In the data rows, 128 means zero.
A hidden rule labels the rows of this table. It goes by one to three of the table's principal directions, not those with the most spread.
[ 90 108 175 141 142 161 146  88 106 149 151 157 146 164 123 134 132 115
  87 123 123 142  62 120 119  87 149 131  58 154 139 135 131  85 118 134
 171 123 120  99 102  75 176 128 123  63  89  91  79 165 159 159 112 159
 116] drum
[129 129  94 142 121 155 148 144 103  96 143 161 125 135 114 105  99 140
 129 102 120 110 185 172 115 187 131 125 113  96  94 180 126 123  87 175
 145 139 145 121 181 133 159  90  99 160 158 123 191 128 104 110 121 118
 162] crow
[125 119 128 122 117 122 109 113 143 115 128 138 142 137 111 130 115 128
 152 121 142 105 131 130 122 147 115 114 160 128 157 174  98 136 109 131
 168 144 149 129 132 139 153  99 140 114 158 116 127 139 144 107 138 124
 140] crow
[156 145  81 143 107 158 127 154 128 102 117 109 118 101 139 112 118 127
 123 134 111 125 198 171 122 177 116 128 102 104  79 122 157 143 109 143
  98 118 128 154 184 167  98 154 121 212 132 187 198  91 103 127 139 103
 144] crow
[156  86 122 115 105 147  91  93 155  83 127 106 111 123 131 158 163  91
 130 154 134 125 111 120 146  98 117 139 158 149 178  72 163 154 105 121
 110 124 122 156 117 121 118 149 166 114 127 154 131 114 143 117 123 118
  86] lamp
[115 117 157 107 156  64 123 116 124 136 136 127 100 150 122 103 132 107
 149  88 155 137  61 106 122 113 145 113 155 134 182 118  67 130 159 133
 142 149 166 112  85 110 190  98 136  78 113  35  69 151 106 125  85 147
 144] lamp
[135 113  92 157 129 133 123 129 196 145 116 121 173 138 133  92  89 119
 166 134 119 118 142 181 120 174 121  72  87 117 120 140  92 127 130 105
 125 125 153 161 139 158 165 156 139 167 111 155 122 129 132 117 139 145
 140] clay
[111 139 124 129 147 115 166 139 140 175 131 158 156 121 128 110 113 145
 153 115 113 129 116 116 124  92 130 109 147  98 128 104  96 113 154 110
 127 149 133 107  89 129 149  93 123  73 138 104  92 135 131 117 124 140
 109] seed
[110 106 133 134 134 143 133  94 122 120 146 136 115 143 132 147 126 113
 128 130 121 119  83 101 123  98 123 129 105 145 145 122 115 112 110 125
 159 117 127  96  89 108 141 144 130  89 119  89 100 149 159 136  87 149
 127] seed
[121  83 124 156  96 150 111  86 181 114 139 116 145 152 128 130 125  86
 149 173 134 119  93 149 142 154 127  99  98 149 162 137 133 146  83 112
 138 100 141 150 133 125 152 152 151 130 118 145 121 144 160 127 132 135
 132] drum
[138 171 143 106 149 132 109 124  64 126 123 131 114 105 127 151 135 170
  63 112 127 130 167 131  94 108 113 157 127 145 103 160 142 100 137 146
 141 159 122 119 154 143  85 137 117 145 126 144 136 116 120 158 150 134
 140] seed
[160  96  99 146 132 131 125 110  84  68 146 105 128 166 139 128 121 155
  89 129 117 138 165 192 105 198 122 196 112 153 129 198 162  83  80 151
 128 162 156 135 159 140 172 162 146 184 125 159 160 159 139 144 168 135
 156] crow
[128 128 113 141 111 125 124 150 161 123 114 111 146 129 120 103 116 131
 154 112 139 118 133 151 134 180 123 115 129 129 123 130 115 155 132 129
 120 106 125 152 138 145 127 136 133 159 133 149 145 120 102  98 142 114
 125] jam
[161 109  99 149  88 153  95  94 146  88 118  98 150 124 124 127 126 121
 135 166 139 102 163 170 114 184  85 132 145 155 150 171 127 134  76 117
 133 128 152 162 174 182 104 151 154 192 157 191 163 125 149 116 181  97
 153] crow
[130 116 127 148 125 125 145  93 152 157 143 133 141 121 142 112 128 102
 133 154 124 134  98 133 130  98 131 101 100 133 133  79 118 120 134  87
  84 116 127 134  98 124 105 154 125 113 108 135  85 138 131 137 116 158
 115] seed
[149 126 123 130 115 128 131 127  95 109 134 107 117 138 141 113 129 113
  86 142 134 156 147 175 124 188 151 154  78 129  99 172 166 114 101 129
 103 129 143 143 163 126 128 161 115 201  94 153 138 136 125 160 146 129
 169] drum
[ 89 146 172 144 143 125 166 130 127 215 147 173 174 131 130 128 109 134
 119 156 138 148  96 127 132 100 183  88  94 113 109 148 113 112 138  77
 129 117 123 121 106 107 122 108 104  96 112 138  65 151 150 159 156 179
 105] clay
[109 131 137 126 108 159 109 107 108 103 112 109 128 148 114 166 124 131
  79 137 119 138 137 136 131 158 133 168  93 154 112 196 169 102  97 142
 170 122 117 123 145 124 145 157 139 129 123 148 130 152 169 156 145 119
 153] wolf
[136 119 110 150 145 143 152 160 126 137 141 142 148 144 136  93 107 148
 157  99 124 111 135 140 107 144 112 114 108 113 121 129  93 122 132 136
 147 129 138 120 138 134 151 113 116 148 132 114 150 126 117 109 129 126
 128] drum
[142 114 122 155 105 146 126 131 144 109 128 110 134 158 133 104 115 121
 128 112 129 125 146 146 124 174 116 128  78 138 122 138 126 120 133 129
 124  99 122 147 151 127 136 159 121 159 124 138 148 148 119 114 128 127
 151] lamp
[111 139 149 120 125  86 129 128  94 122 127  98  67 137 124 110 145 100
 113 107 135 157  97 113 147 139 152 152 128 130 126 105 140 133 153 149
  97 122 139 128 137 120 155 116 134 118 121  84 125 128  93 155  96 104
 164] seed
[ 89 141 161 131 158 119 169 121 109 171 134 157 153 150 118 110 110 148
  96 102 122 151  93 123 117 111 148 127  82 132 110 150 102  71 163 119
 142 135 117  96  81  93 163 130 100  67  97  80  58 174 135 142 108 168
 135] clay
[108 127 142 126 115 121 122 158 160 121 126 126 132 143 109 110 124 127
 149 109 137 125 123 132 150 170 135 109 127 116 131 145 129 161 141 157
 145 114 119 143 141 112 169 111 130 118 125 117 149 122 109 103 120 115
 129] clay
[131 156 125 111 188  89 128 161 124 160 124 160 163 117 116 106 100 203
 148  60 126 102 158 131  93 115 107 110 176 115 130 144  48 107 192 140
 155 180 140 118 106 148 163  94 123 105 145 102 111 121  95  94 132 152
 114] seed
[124 145 153  92 131  97 101 132  79  89 106  87  84 151 117 146 145 140
  72  96 134 160 130 118 132 155 131 193 130 153 122 177 167 105 148 161
 139 149 122 125 136 115 150 147 139 125 112 101 124 146 127 156 127 110
 167] drum
[139 120 115 128 118 149 134 117  98 108 133 132 112 112 132 158 148 122
 117 164 119 125 142 120 136 112 126 161 152 131 122 122 166 128  89 133
 117 128 124 117 144 132  98 119 128 144 148 152 159 114 145 140 139 104
 125] crow
[148 129 107 119 128 155 112 154 143  99  99 110 127 118 132 152 132 133
 146 126 123 115 150 104 127 107  98 134 139 134 124 109 139 145 123 135
 148 118  97 127 126 135  79 151 130 150 137 145 164 109 138 110 130 110
  95] lamp
[180  95  84 131 146 146 108 114 148 102 134 146 165 116 130 140 115 171
 160 125 133  82 172 147  95 116  76 116 192 139 170 125  80 118 119 103
 135 161 142 148 113 168 110 138 147 138 169 166 132 125 143  78 156 150
  85] drum
[141 162 107 117 157 134 139 176 134 157 104 148 181 113 128 135  99 211
 134  80 113 113 189 120 102 100 102 134 159 115 104 129  98 104 179 111
 138 150  93 120 101 143  87 127 112 110 159 153 119 134 118  87 161 148
  81] rope
[143 130  96 127 175  73 148 147  75 131 150 139 116 153 152 137  99 170
 144 122 120 130 143 149 101 150 136 152 155 112 117 208 118 100 103 126
 148 193 180 102 136 153 158 104 135 170 140 105 132 141 155 165 161 154
 161] drum
[ 81 178 142  99 153  79 127 164 152 177 107 151 131 108  97 125 103 159
 148  85 133 125 121 116 137 135 150  82 164 100 114 149  83 150 187 139
 152 142 132 126 103 136 171  90 124  78 129  91  90 115 104 115 106 143
 133] rope
[104 103 141 147  82 166 113 129 185 122 146 121 126 146 124 117 123  88
 167 119 134 109  96 105 156 140 127  89  90 118 145  90 127 180 125 129
 147  71 104 145 129 102 143 129 141  96 135 124 148 122 127  97  94 117
 105] jam
[121 107 118 154 138 149 153 136 168 157 148 150 162 134 132 112 115 135
 172 131 114 104 106 112 135  97 106  90 107 122 132  85 100 136 143 114
 130 111 103 122 100 113 127 132 122 100 126 123 122 127 137 105 109 143
  90] clay
[128 128 148 135 124 151 127 151 171 158 140 169 173 117 116  88 122 125
 177 109 157  86 124 112 114 107 111  55 126 116 152 106  57 174 139 138
 159  98 114 121 137 105  97  80  84 119 141 102 142 116  86  68 114 129
 106] jam
[163 121  74 134  83 155 137 157 112  52 127  84  76 112 135 136 142 130
 103 133 109 143 193 157 159 198 124 190 130 114  86  92 216 150 111 148
  51  99  96 164 155 144  96 187 135 188 138 197 203 105 100 113 119  96
 121] drum
[118 112 117 136 142 163 132 141 165 135 129 142 153 127 124 128 126 131
 171 122 104  99 112 100 131  79  95 103 124 121 141  84 109 145 130 150
 169 127 104 110 112 115 146 114 136  92 131 114 150 108 141 105 106 114
  84] wolf
[ 74 125 167 121 119 104 124 106 126 124 125 125 101 156 105 125 128  89
 122 114 145 144  60 117 144 160 166 126 114 136 145 168 116 129 119 148
 169 115 154 111 112 106 206 105 138  85 110  64  93 152 136 144  93 124
 169] seed
[135 113 144 145  75 171 107 108 161 105 114  94 146 146 120 135 139 128
  98 131 130 134 146 122 149 138 102 150 101 163 134 100 170 120 152 103
  93  82  70 171 131 115  82 184 141 102 141 184 127 153 133 103 149 117
 101] wolf
[119 127 125 109 144 132 150 146 103 123 124 141 117 137 117 132 131 145
 116 102 120 139 128 104 135 102 131 152 136 121 119 118 132 109 145 145
 126 133 103  99 105  92 132 113 101  84 133  84 116 148 119 117  96 124
 123] drum
[129 116 120 144 106 147 157 169 151 123 128 129 110 130 125  94 135  90
 179 124 136 119 111 104 153 139 123  99 116 103 125  76 120 173 132 144
 118  81 113 129 141 115 123 107 104 143 130 101 170 107 104  99  90  90
 127] rope
[133 163 121 119 128 113 138 144  97 134 134 130  97  93 133 129 138 132
 113 131 122 129 144 130 131 132 132 133 130 114  91 114 152 149 130 144
 100 130 124 126 149 141  92 126 115 165 119 142 155  90 102 148 122 118
 141] wolf
[143 131 138 130 134 118 125 118 117 127 130 140 138 141 120 127 115 155
 133  91 147 108 134 116 102 116 106 125 150 147 156 141  81 111 150 113
 145 139 128 130 111 137 111 125 124 105 156 113 103 156 124 105 138 154
 118] seed
[104 159 147 124 146  95 149 154 113 165 145 150 121 125 124  74 120 137
 123  87 128 134 119 140 118 151 142 104 103  98 103 134  99 130 167 160
 125 138 150 114 144 118 176  86 101 123 104  78 126 115  78 130 101 125
 173] wolf
[168 107  96 134 125 164 156 118  70  97 162 139 123 116 139 138 147 156
 104 149 115 115 158 131 115 109  92 180 146 136 124 112 158 108  91 134
  99 141 112 108 136 125  75 134 110 147 150 151 160 127 134 123 138 113
 116] wolf
[ 80 144 139 133 142  93 156 144 156 185 136 144 139 128 144 107 112 102
 139 134 109 160  90 143 151 138 200 103  82  88  87 120 137 135 137 121
 110 117 142 111 105 101 179 111 120 120  85 109  98 124 114 154 106 154
 137] rope
[161  95 105 122 147 133 120 114 136 104 133 156 136 123 116 123 134 139
 182 117 145  83 127 114 101  82  73 102 216 132 201 104  65 137 114 134
 157 167 158 124 120 153 132  75 142  96 178  96 137 118 133  81 130 116
 100] clay
[164 113 103 124 103 175  96 125 147  72 116 107 112 100 123 162 156 133
 149 135 117  85 162  83 140  88  56 147 171 150 144  61 152 160 128 143
 123 107  75 141 134 141  54 154 147 131 168 168 194  88 132  86 116  83
  81] lamp
[ 98 124 144 136 166 112 166 119  97 163 159 164 143 156 139 125 114 157
 120 109 113 135  88 115 109  97 142 142 112 126 128 147 106  80 135 123
 153 151 142  79  87 101 171 102 119  72 120  75  83 163 147 144 119 163
 131] jam
[136 159 139 126 126 119 134 120 123 170 140 153 145 102 132 120 125 141
  98 136 135 132 146 156 118 125 140  98 108 120 103 129 135 128 146 103
  90 134 127 150 141 135  88 134 109 144 108 164 103 117 112 144 151 161
 128] clay
[118 112 163 121 146  69 138  97 143 154 135 122 123 152 139 110 147 102
 141 126 140 149  50  94 131  79 136 125 139 148 180  92  97 112 162 103
 113 138 144 107  65  98 151 123 136  65 102  58  50 164 130 135 104 153
 131] jam
Here are more rows. What is the label of each one?
[127 133 141 119 168  88 149 127 114 184 146 161 177 130 126 108 106 174
 130 108 145 127 114 140 101 117 139 115 157 125 146 159  58  95 158  88
 130 165 151 112  81 128 144 106 112  99 128 106  48 161 125 118 149 175
 121] >> wolf
[150  81  90 131  93 188 113 138 117  62 148 118 110 130 117 156 143 131
 158 134 122  84 147 115 142 160  91 167 174 127 159 127 145 167  70 166
 168 111 126 124 155 138 155 108 152 144 177 148 206 104 149  88 121  64
 119] >> wolf
[134 117 122 127 143 139 116 119 115 118 139 144 138 140 126 133 117 138
 134 122 134 104 126 137  98 129 112 117 124 139 148 175  98 124  94 148
 186 148 153 109 143 131 147 111 124 140 130 105 136 134 143 129 133 135
 145] >> lamp
[121 119 137 128 103 142 116 112 147 124 135 127 147 130 115 117 125 116
 121 137 139 125 127 146 134 157 131 115 114 130 138 149 124 138 114 126
 133 118 127 141 134 119 139 132 126 122 126 140 118 139 128 116 130 127
 135] >> lamp
[ 99 120 139 125 159  85 156 106  75 122 149 125  77 164 134 135 129 122
 130 109 119 141  54  88 118  98 129 160 131 142 153 141 113  97 119 147
 164 156 156  70  84 113 180 111 139  73 120  29  91 162 154 166  87 139
 159] >> wolf
[119 105 124 135 132 164 140 122 124 116 139 138 119 126 115 130 144 116
 154 127 116 103  94  91 137  80  94 126 136 135 148  78 119 142 116 158
 155 120 108 105 118 113 137 107 132  90 139  98 153 110 137 116  93  95
 100] >> clay
[143 104 135 141 125 139 134 105 120 139 146 126 153 126 130 119 143 119
 148 159 138 110  98 115 122  97 100 130 145 149 165 114 104 133 103 114
 137 132 131 116 124 130 105 115 132 129 139 131 122 130 145 128 149 110
 114] >> lamp
[145 132 114 127 142 121 144 147 104 123 137 131 123 123 136 121 131 138
 125 133 118 132 148 141 126 132 128 143 125 117 107 133 145 127 119 144
 115 147 128 122 144 127 122 126 117 164 119 136 156 115 120 141 134 124
 130] >> drum
[144 102 144 115  99 117 104  96 132  86 124  88  84 140 136 136 165  79
 127 138 133 142  99  91 149 107 116 162 148 144 171  85 155 134 129 126
 109 121 129 134 114 116 131 140 158 103 130 107 125 134 140 130 105  99
 134] >> jam
[159 115 109 125 136 146 122 128 169 139 125 150 144  92 129 143 139 133
 184 140 130  86 133  85 127  46  81  86 192 126 167  43  88 158 149 100
 119 126 106 136  97 144  68 118 133 100 161 140 128  98 133  83 118 129
  61] >> clay
[122 142 113 137  53 162 115 140 132  71 103  61  69 121 134 146 147  83
  96 154 109 156 155 130 176 198 133 175  80 124  71 115 240 159 106 144
  85  68  91 161 176 140  93 189 147 184 120 189 199 100 133 152 123  68
 157] >> lamp
[122 158 119 121  84 133 114 168 160 115  99 100  93  97 112 133 139 116
 132 128 128 132 169 116 174 165 136 121 139 111  89  86 170 184 161 141
  75  72  84 166 158 135  84 145 119 149 142 166 175  93  82 104 107  91
 130] >> drum
[120 136 114 136  94 136 112 150 142  94 111  94  84 136 121 135 121 104
 142 117 124 131 150 122 153 166 134 129 115 119 111 123 159 164 123 152
 126  96 113 151 163 138 128 140 140 147 148 137 180 117 114 128 111 102
 140] >> seed
[137 104 113 141 114 143 114 111 133 109 139 115 132 132 126 136 124 121
 144 145 135 107 124 136 127 148 113 128 133 145 147 142 116 143  94 124
 142 118 135 134 136 141 124 141 140 150 142 144 140 131 142 122 133 121
 129] >> seed
[128 109 100 145  90 147 130 124 108  95 131 104  99 150 136 135 123  83
 108 185 121 156 153 183 149 216 170 150  86 112  97 201 195 131  46 143
 121 116 168 142 203 139 167 132 130 208 121 158 176 134 154 176 149  98
 200] >> clay
[125 148 163 144 151  93 137 156 133 198 148 131 152 138 140  93 108 146
 172 101 155 112  89  99 106 106 120  78 116 130 149 121  46 149 177  96
 154 122 133 125 112 136 113 115 120 128 123 100  93 132 114 130 140 156
 115] >> drum
[109 117 120 137 128 110 187 151 120 151 169 168 111 133 129  72 119 101
 167 106 129 126  90 127 141 150 154 100 113  77 117 104  97 147 128 143
 110 116 151  97 112  98 180  74  90 113 117  57 124 127  96 110  66 125
 158] >> drum
[122 145 142 131 149 126 149 158 115 158 123 138 151 137 127 108 117 154
 119 105 127 139 133 132 119 129 134 127 104 121 106 140 116 108 159 129
 135 134 118 123 129 119 137 122 110 129 113 122 119 134 118 133 141 134
 124] >> clay
[124 126 136 121 132 113 101  96 155 119 101 108 113 139 133 146 141 106
 114 146 118 149 120 119 132  92 124 124 124 148 145 113 151 108 143 122
 116 137 131 139 125 127 129 148 149  99 115 117 108 139 145 149 125 136
 137] >> wolf
[109 121 145 136 102 152 129 114 150 127 131 135 130 137 118 119 131  91
 119 129 131 128 106 127 143 139 142 108  71 133 118 122 138 140 121 139
 132  88 108 126 129  92 133 140 106 120 102 115 124 138 120 122  95 131
 140] >> seed
[119 101 136 122 124 130 122 121 163 117 128 145 128 120 108 100 147  86
 168 124 144 110  92 120 142 118 130  94 158 120 168  85  93 163 121 157
 136 116 143 124 124 109 167  78 125 102 131  85 139 108  97  88  88  99
 122] >> jam
[125 135 126 107 168  95 120 111 115 147 127 150 140 118 125 128 111 143
 119 118 137 132 122 154 101 126 146 111 153 122 138 167  86 101 130 113
 144 177 174 122 107 147 167 112 135 121 118 109  77 133 137 142 133 162
 139] >> drum
[128 141 135 119 138 131 123 122 107 125 115 116 132 126 130 145 132 137
  82 135 119 150 139 141 127 127 139 157 100 144  99 148 163 101 128 128
 120 137 111 128 128 119 112 163 125 144 102 152 118 135 137 157 142 139
 127] >> wolf
